(in the rows, 128 means zero)
Named moves (each a turn or a mirror), then the moves between two rows, first move first; the first pair answered:
Nota (before -> after):
[142 100 121 122 129 106 137 137 126 131 142 133 135 140 131 131 139 135
 139 137 133 123 110 141 144 128 137 140 130 130] -> [132 121 133 125 143 112 136 141 130 124 118 124 113 131 139 127 148 140
 129 119 113 130 112 144 153 128 128 126 115 128]
[142 102  95 135 104 139 156 152 107 150 146 123 133 157  94 162 132 134
 127 146 133 156 128 135  85 134 133 172 133 163] -> [125 143 120 141 132 151 153 159 114 130  95 105  84 139 111 155 149 143
 106 110  93 168 131 142 101 136 113 147 101 159]
[147 174 132 127 111 141 119 123 132 136 127 137 146 139 138 138 129 130
 117 124 130 136 151 121 138 102 124 114 137 120] -> [148 169 128 127 106 140 120 123 130 139 134 139 150 141 136 139 127 129
 120 129 136 134 151 120 136 102 127 117 141 121]
[103 155 126 137 118 131 102 156 152 159 155 150 134 114 119 142 129 112
 124 126 149 118 129 119 155 116 176 147 140 158] -> [ 95 171 134 139 130 136 100 159 153 150 135 144 114 107 125 139 136 116
 114 110 132 124 130 123 161 117 168 137 128 157]
Fefa (before -> after):
[132 148 136 131 124 122 127 113 138 126 121 129 148 114 133 138 127 130
 122 111 138 135 144 119 149 123 123 105 122 115] -> [141 143 132 134 113 128 125 111 128 130 132 131 158 120 124 144 129 133
 125 113 145 137 144 115 141 126 127 114 129 121]
[149 145 120 136 141 131 135 104 133 117 124 117 118 112 123 153 113 153
 120 132 120 133 128 125 108 109 126 155 121 137] -> [148 140 117 137 139 131 135 107 132 118 126 116 118 114 121 153 112 152
 124 136 122 133 127 125 105 109 126 159 124 138]
[116  87 115 113 125 102 104 131 163 143 152 140 127 146 131 116  77 132
 146 185 114 103 123 147 111 121 102 110 136 129] -> [108 105 125 113 140  98 104 125 173 136 133 137 114 133 144 109  82 132
 136 176 103 103 128 151 128 119  93  93 127 120]
[144 116  99 147 138 165 117 140  89 130 153 119 117 156  98 131 119 142
 135 153 144 151 125 125 109 140 158 172 132 168] -> [126 100  97 137 157 147 117 147 100 128 146 114  96 156 111 113 108 131
 137 167 140 141 113 135 106 135 156 173 128 160]
mam (before -> after):
[ 94 115 135  98 137  78 138 132 174 116 122 132 132 110 140 107 111 104
 124 152 148 121 141 138 160 120 131  87 118  93] -> [ 83  98 131  92 153  84 135 162 161 114 117 117  98 121 135 108 107 106
 131 149 128 128 116 146 130 123 135 117 106 106]
[144 137 128 148 104 148 125 117 110 129 163 153 180 124 105 153 133 139
 134 133 159 151 134 120 126 147 139 136 130 128] -> [134 144 131 143 112 127 126 103 133 126 154 159 184 110 121 136 129 129
 131 143 165 137 144 123 153 139 133 110 132 109]
[152 129 124 153  83 122 124 104 131 117 125 152 200 118 110 114  95 133
 139 130 155 142 139 128 154 124 126  86 148 133] -> [129 123 127 142 107  98 124 106 150 111 110 148 178 108 131  90  88 120
 138 142 150 128 133 138 166 118 120  72 140 117]

Each pair is two moves apart.
[ 94 159 130 171 121 139 177 132 164 159 118 123 167  99 139 170 138 133
 137 114 129 159 120  97 166 128 124 121 131  97] -> [104 130 115 170 107 141 176 140 152 169 146 125 182 115 123 178 130 131
 151 128 140 158 109  95 141 130 138 148 144 108]
Fefa, Fefa
[141 145 121 146 114 177 138 174 124 162 111  91 121 138 112 154 166 136
 129  95 100 167 114  94  93 135 119 135 152 140] -> [134 101 101 135 114 156 139 181 125 172 136  96 125 150 109 144 147 122
 146 129 119 153  98 100  75 130 131 156 166 138]
Nota, Fefa
[135  70 116 120 123 142 132 155  94 136 153 110 115 172 102 138 121 142
 149 136 130 144  92 130  77 145 144 181 139 153] -> [165 110 125 132  79 142 141 100 111 143 172 143 192 153 102 147 130 144
 140 137 171 136 144 110 131 144 138 132 163 136]
mam, mam
[128  83 111 146 124 168 116 126 111 140 166 126 132 128  96 177 165 174
 148 121 139 149  95 142 106 118 131 223 154 172] -> [ 80  60 112 125 179 121 114 144 143 131 134 113  75 114 133 133 146 149
 148 141 122 126  73 165 115 104 119 210 135 146]
Fefa, Fefa
[140 101 105 118  88 135 123 129 146 141 179 174 151 157 113 125 106  81
 153 133 176 128 120 109 108 125 123 132 151 130] -> [107 169 145 121 138 143 121 132 166 113  99 149  81 122 147 106 127  89
 119  82 119 141 129 121 146 122  93  83 108 116]
mam, Nota
[101 125 124 116 140  92 134 104 165 124 141 161 176 100 152  99 102 107
 141 146 155  96 154 123 161 120 123  95 147  87] -> [ 82 142 138 116 167  96 133 117 169 112 106 145 134  91 163  91 109 110
 130 127 123 104 146 132 163 119 112  87 125  88]
mam, Fefa
[146 153 139 135  96 108 137  94 151 124 129 150 161 113 141 114 131 125
 118 137 159 109 159 119 186 115 123  93 149  99] -> [131 161 147 132 114 104 136 101 157 117 111 142 137 105 151 106 132 123
 114 129 142 109 155 125 191 113 119  86 137  97]
mam, Fefa
[129 138 148 121 146 115 105 140 148 120 119 120 108 132 165  91 122 146
  95 123 128 142  90 126 127  93 103 102 121 126] -> [157 116 132 125 107 117 107 126 139 136 164 139 165 147 145 108 116 146
 109 144 165 137  96 114 120  97 118 118 151 131]
Fefa, Nota
[145  99 105 151 117 146 137 130 108 156 174 135 215 156 104 153 124 132
 143 136 152 131 127 109  88 139 141 164 135 120] -> [122 178 149 163 158 172 133 137 118 125  92 106 142 124 130 144 154 151
 103  68  87 157 137 116 120 141 110 120  87 116]
Nota, mam
[128 117 146 111  81 127 128  76  97 154 128 107 145 134 109 121 105 108
 134 117 134 138 126 148 133 121 100 130 142 125] -> [117 134 157 113  97 131 128  81 102 145 104 100 119 127 120 116 111 111
 124 104 116 141 125 152 139 121  91 120 126 121]
Nota, mam
[132 108 119 131 109 126 129 124 120 140 149 144 165 126 118 132 118 129
 134 144 159 132 140 125 121 119 132 131 148 122] -> [114 104 119 123 130 105 129 125 136 137 135 142 147 117 135 114 110 119
 133 153 155 120 137 133 131 113 126 121 143 109]
mam, mam
[135 181 150 149  94 157 128 137  91 116 107  77 104 132 138 138 150 140
 125  31  95 138 130  92 109 166 123 157 103 193] -> [165 154 128 149  45 144 136 105  92 137 164 108 185 145 123 150 136 132
 145  71 154 121 148  76 118 164 139 159 143 189]
mam, Nota
[143 157  99 150 102 166 149 135 148 160 201 159 210 137 100 123 134 135
 118 120 167 122 119 138 113 142 145  98 137  86] -> [111 205 130 152 151 170 146 147 166 133 130 132 137 111 131 103 150 141
  90  78 114 134 118 153 136 139 118  65  96  74]
Nota, mam
[ 99 148 126 117 125  96 126 150 157 115 126 139 128 126 126 101 120  91
 132 173 130 123 146 150 103 117 143 143 121 120] -> [109 142 123 123 117 117 124 164 135 118 135 131 126 141 108 118 125 102
 137 164 123 136 135 146  78 125 150 167 121 138]
mam, mam
[141 120 106 123 113 140 119 140  83 124 120 111 129 134 114 143 132 111
 111 129 118 118 108 143  87 123 132 147 126 128] -> [149 140 113 131 104 153 121 130  82 123 116 115 139 129 112 151 141 119
 104 117 118 126 120 138  98 123 129 137 125 128]
Nota, mam
[148 181 148 157 132 180 140 141 103 117 101 117 122 120 112 157 150 159
 105  76 102 164 146 126 129 126 117 116 112 139] -> [172 137 118 151  90 156 148 117 105 141 164 148 196 134  96 161 131 143
 131 127 165 141 154 113 129 124 139 128 154 133]
mam, Nota
[ 99 127  85 133 153 139 131 189 147 123 116 105  83 177 178 167 128 133
 143  94  48 144  84 134  91 153 109 112 145 154] -> [107 156  97 142 146 152 132 177 147 120 105 108  90 168 178 174 140 142
 133  75  44 153  99 129 106 155 103  94 143 155]
Fefa, Fefa
[120 133 140 142 137 136 118 138 125 118 113 121 121 123 121 132 126 132
 130 102 100 133 126 136 128 120 124 152 123 138] -> [133 143 142 149 120 143 118 125 125 120 121 128 142 122 119 140 130 137
 128  99 110 133 138 130 135 119 125 144 131 138]
mam, mam
[106 139 140 100 182  83 132 117 175 110  57 123  95 119 158  99 137 124
 101 143 114  98 121 143 174 118  94  82 126  97] -> [116 165 151 111 180 121 129 136 149 104  41 107  72 127 143 122 157 146
  91 104  83 124 116 140 154 129  92  97 108 120]
mam, Fefa
[149 125 139 101 115 157 122 130 102 126 130 110 115 137  87 193 146 136
 150 142 149 145 117 123  95 127 133 132 134 134] -> [152 154 152 106 113 162 124 118 108 120 115 113 116 124  92 194 156 141
 140 126 146 147 132 119 115 125 123 109 130 129]
Nota, mam
[139 180 159 153  79 156 138 148 108 111 155 113 165 111 116 140 118 131
 121 105 116 131 135 121 157 123 109 128 172 126] -> [107 173 164 139 111 120 139 145 140 104 134 111 142  94 147 108 106 112
 118 120 114 111 134 133 181 112  99 104 163 101]
mam, mam
[144 120 118 117 121 101 154 120 137 140 142 144 153 143 133 126 113 121
 129 163 150 127 153 118 142 119 151 115 128 122] -> [127 149 135 118 147 104 153 129 144 126 104 131 114 129 147 117 123 124
 113 139 120 134 153 124 155 119 137  98 104 117]
Fefa, Nota
[102  97 145 114 129 119 135 136  99 126 125 123 114  73 109 144 130 148
 137 142 130 120 125 136 101 165 101 135 126 132] -> [102  92 143 111 126 116 136 134 102 128 131 127 121  75 110 143 127 145
 139 148 136 117 127 136 102 163 103 135 128 131]
Fefa, Nota
[142 166 141 137 148 112 114  90 134 127 119 120 123 102 169 100 150 116
 122 129 140 149 149 131 112 145 148  76 126 129] -> [147 119 118 127 135  97 114  97 129 140 155 128 143 119 158 101 133 105
 141 162 164 137 134 133  88 144 164 105 145 131]
mam, Nota
[162 173 146 143 128 121 142 110  94 123 134 123 137 124  95 161 165 143
 147 157 166 153 126 137 133 117 133 110 163 167] -> [135 172 151 131 152  87 143 101 125 118 117 126 121 106 124 132 155 125
 144 170 167 133 128 146 161 107 124  82 159 143]
mam, mam
[130 115 126 133 108  89 130  90 147 134 147 143 160 109 137 111 114 107
 127 142 159 100 157 109 176 125 113  93 144 104] -> [100 102 128 124 141  76 126 110 156 128 126 127 114 105 153  91 106  99
 128 143 137  95 136 123 168 120 108  98 126  99]
mam, Nota
[167 139 142 130 115 131 143  91 110 141 152 189 162 124 108 157 111 112
 125 136 147 138 165 128 136 109 138 130 139 113] -> [151 117 135 120 129 106 143  94 123 141 154 190 152 123 120 138  98  96
 132 156 153 121 157 136 137 103 139 130 140 103]
Fefa, mam
[141 142 132 117 127 135 131 100 132 121 120 134 151 106 131 130 142 131
 131 125 145 138 144 132 151 114 132 101 132 128] -> [127 134 130 111 140 119 131 104 141 119 114 131 137 104 142 117 136 123
 132 133 141 131 137 139 153 110 131 101 130 121]
Nota, mam
[127  75 113 155 116 113 179 149 130 142 154 110 192 125 120 113 114  95
 153 155 134 121 154 139 138 107 135 208 147  87] -> [108 131 146 164 155 145 175 172 124 115  86  77 118 109 134 113 139 116
 125  94  68 151 148 147 143 113 112 193 101  96]
Nota, mam
[132 120 125 116 121 114 174 132 110 142 119 135  95 141 156 105 128 117
 112 138 147 124 129 160 149 142 119  98 100 122] -> [135 117 123 116 115 112 175 126 112 145 128 139 105 142 155 105 127 114
 114 145 156 120 132 160 152 141 121  98 107 119]
Nota, Fefa
[ 99  90 117 111 157 111 122 160 133 126 117 116  84 133 128 111 114 128
 139 145 109 120  92 154  90 116 145 153 124 145] -> [101 154 145 122 162 124 125 139 145 114  77 115  78 108 144 113 137 139
 114 109  93 130 121 150 131 115 124 106 109 134]
Fefa, Fefa
[117 125 120 127 133 150 136 171 132 166 127  99  57 161 123 116 134 155
 130  85  64 121  99 122  58 139 147 105 106 121] -> [123 147 130 133 127 158 138 162 133 162 118 101  63 154 124 121 143 161
 122  72  58 127 110 118  70 140 139  92 104 119]
Fefa, Fefa
[149 104  98 107  94  99 131 108 129 141 123 118 136 138 128 145 117 110
 125 174 139 120 128 179 104 133 133 133 130 132] -> [138 101  99 103 108  96 131 117 131 136 113 109 116 140 133 139 115 108
 123 171 127 123 119 183  99 131 130 135 122 132]
Fefa, mam
[155 109 108  84 165 119 139 132 140 110 135  90 101 122 139  72 137 102
 125 146 120  98 132 135 107  90 141 105  94 112] -> [156 121 111  87 163 119 140 123 146 107 131  93 106 115 143  71 140 103
 120 143 123  97 141 132 119  88 137  93  94 105]
Nota, Fefa
[137 136 134 100 136 131 155 161  74 137 141 159 155 153 115 152 133 130
 123 164 116 117 125  80 144 122 185 116 188 155] -> [111 115 132  88 162 106 155 172  89 133 128 152 125 149 132 129 119 116
 126 180 110 103 110  92 143 116 183 118 181 142]
Fefa, Fefa
[123  78 117 129 114 125 122 117 108 145 164 154 164 180 100 159 109 112
 140 159 153 129 119  99 103 126 146 142 156 128] -> [114  86 123 124 119 102 125  98 132 144 156 163 171 164 119 141 104 100
 137 170 163 114 133 101 134 118 139 113 158 107]
mam, mam
[117 107 116 123 117 104 109 108 138 134 131 129 145 114 135 116  95  95
 127 164 150 108 126 131 140 113 151 104 131  97] -> [ 99 115 124 121 144 107 106 128 137 124 104 112 101 109 145 108  99  99
 121 146 121 114 113 140 134 114 143 106 110  98]
mam, Nota
[125 130 123 117 132 105 120 114 163 138 122 141 129 136 130 112 120 123
 128 141 140 120 136 129 138 121 129  96 124 107] -> [117 130 127 115 142 104 118 123 163 136 112 133 111 135 132 110 119 126
 126 136 128 122 130 132 132 120 127  99 116 107]
Fefa, mam
[ 91  73 136 121 176 125 117 135 115 117 111 122 114 125 114 115 135 113
 124 146 111 106 117 132 131 124 109 154 120 149] -> [ 98 117 155 131 173 140 118 118 120 110  90 123 117 109 117 119 152 123
 109 121 101 114 140 125 159 125  97 126 111 144]
Fefa, Fefa
[139  60  88 124 139 139 111 168 123 135 159 136 103 165 120 110 125 144
 147 135 147 117  79 111  94 131 121 151 103 125] -> [151 103 107 141 136 174 110 170 108 125 136 126  89 161 113 129 149 167
 130  93 120 140  90 106  97 141 112 142  88 140]
Nota, mam
[131 121 107  92 172  89 131 137 133 132 135 121 117 118 151 101 106 114
 135 143 133 124 115 148 130 124 102 120 105 100] -> [136 107 100  95 168  99 129 152 117 135 145 115 111 128 139 112 105 119
 142 140 128 131 101 148 105 128 109 144 106 114]
Nota, mam
[117 129 124 126 153 119 127 138 153  92  89 117  93 117 143 101 116 126
 117 130 110 117 134 145 119 115 117 116 112 112] -> [141 125 119 134 132 155 124 154 120  96 105 109  99 140 114 130 125 144
 121 113 102 138 123 139  83 126 127 151 115 141]
mam, mam
[134 149 126 134 102 157 122  88 127 133 150 138 145 134 128 173 135 144
 126 111 146 159 140 138 141 123 124 111 132 134] -> [102 145 131 122 132 123 123  85 157 127 129 135 119 118 156 141 123 126
 122 127 144 139 137 149 161 114 115  89 126 110]
mam, mam
[154 163 145 140 109 175 133 133  92 127 125 112 135 129 102 155 158 165
 119  84 102 167 135 122 112 130 134 140 103 160] -> [147 185 153 136 107 143 139  92 133 125 117 133 167 102 128 132 151 150
 109  99 128 144 168 122 170 119 120  84 114 124]
mam, mam
[139 121 113 124  81 121 122 104 120 162 160 163 179 136 124 159 129 115
 151 147 172 119 146 134 153 140 135 126 160 132] -> [101 176 149 128 139 132 116 125 132 131  79 130  90 111 154 140 149 126
 119  94 103 139 141 149 169 139 106  96 109 125]
Nota, mam
[ 86 216 118 118 158 120 135 152 107  67  87 155 110 129 138  76 206 182
 124 108 110 102  96 125 125 168 138 117  88 130] -> [108 231 120 129 135 136 136 139  98  71  98 162 140 131 128  93 215 191
 122  99 119 110 111 113 131 172 139 113  96 137]
Fefa, mam
[ 95  53 131 140 174  51 103 168 145 163 116 128  93  95 128  65  72 109
 165 157 164 117  72 137 157 127 110 150 140  72] -> [ 95  66 141 149 188  88  98 199 117 153  92 103  48 105 116  82  89 128
 157 120 122 145  53 141 125 137 107 175 115  97]
mam, Nota
[112 136 132 128 152 104 128 127 134 118 112 132 105 125 136 104 114 142
 127 126 116 127 133 141 131 123 127 114 114 125] -> [124 131 128 134 142 127 127 140 111 121 122 127 106 139 118 124 118 152
 130 116 110 144 125 137 105 130 134 140 114 143]
mam, mam
[136 115 126 116 142 136 124 136 118 106 136  92 106 163 142 126  94 162
 128 114 113 140  98 137 102 121 137 159 136 151] -> [124 132 135 116 153 131 124 134 130  98 118  89  94 153 155 118  97 161
 119 107 102 137 102 141 118 118 127 142 126 141]
Fefa, Fefa
[150 102 125 112  93  97 158 116 119 146 147 110 155 166  75 127 141 124
 138 130  81 154 144 115 120 132 119 157 142 176] -> [145 142 146 119 105 110 158 111 124 135 112 103 136 152  84 126 155 133
 120 100  56 164 156 115 142 133 104 132 125 172]
Nota, mam
[162 155 132 139 119 178 110 106 112 125 113 115 142 117 109 152 175 157
 133  84 101 154 139 114 108 141 119 129 125 146] -> [172 140 121 135  98 160 114  81 125 136 139 136 188 115 109 148 164 145
 141 111 138 137 155 106 125 137 125 118 147 133]
mam, Nota
[136  97 113 130 102 134 131 115  96 142 158 132 117 151 109 135 135 122
 150 128 135 136 104 126 105 133 128 158 137 127] -> [108 113 128 127 138 127 129 125 109 129 117 115  68 136 132 115 138 120
 138 113 106 134  97 139 114 129 113 142 113 117]
Fefa, Nota
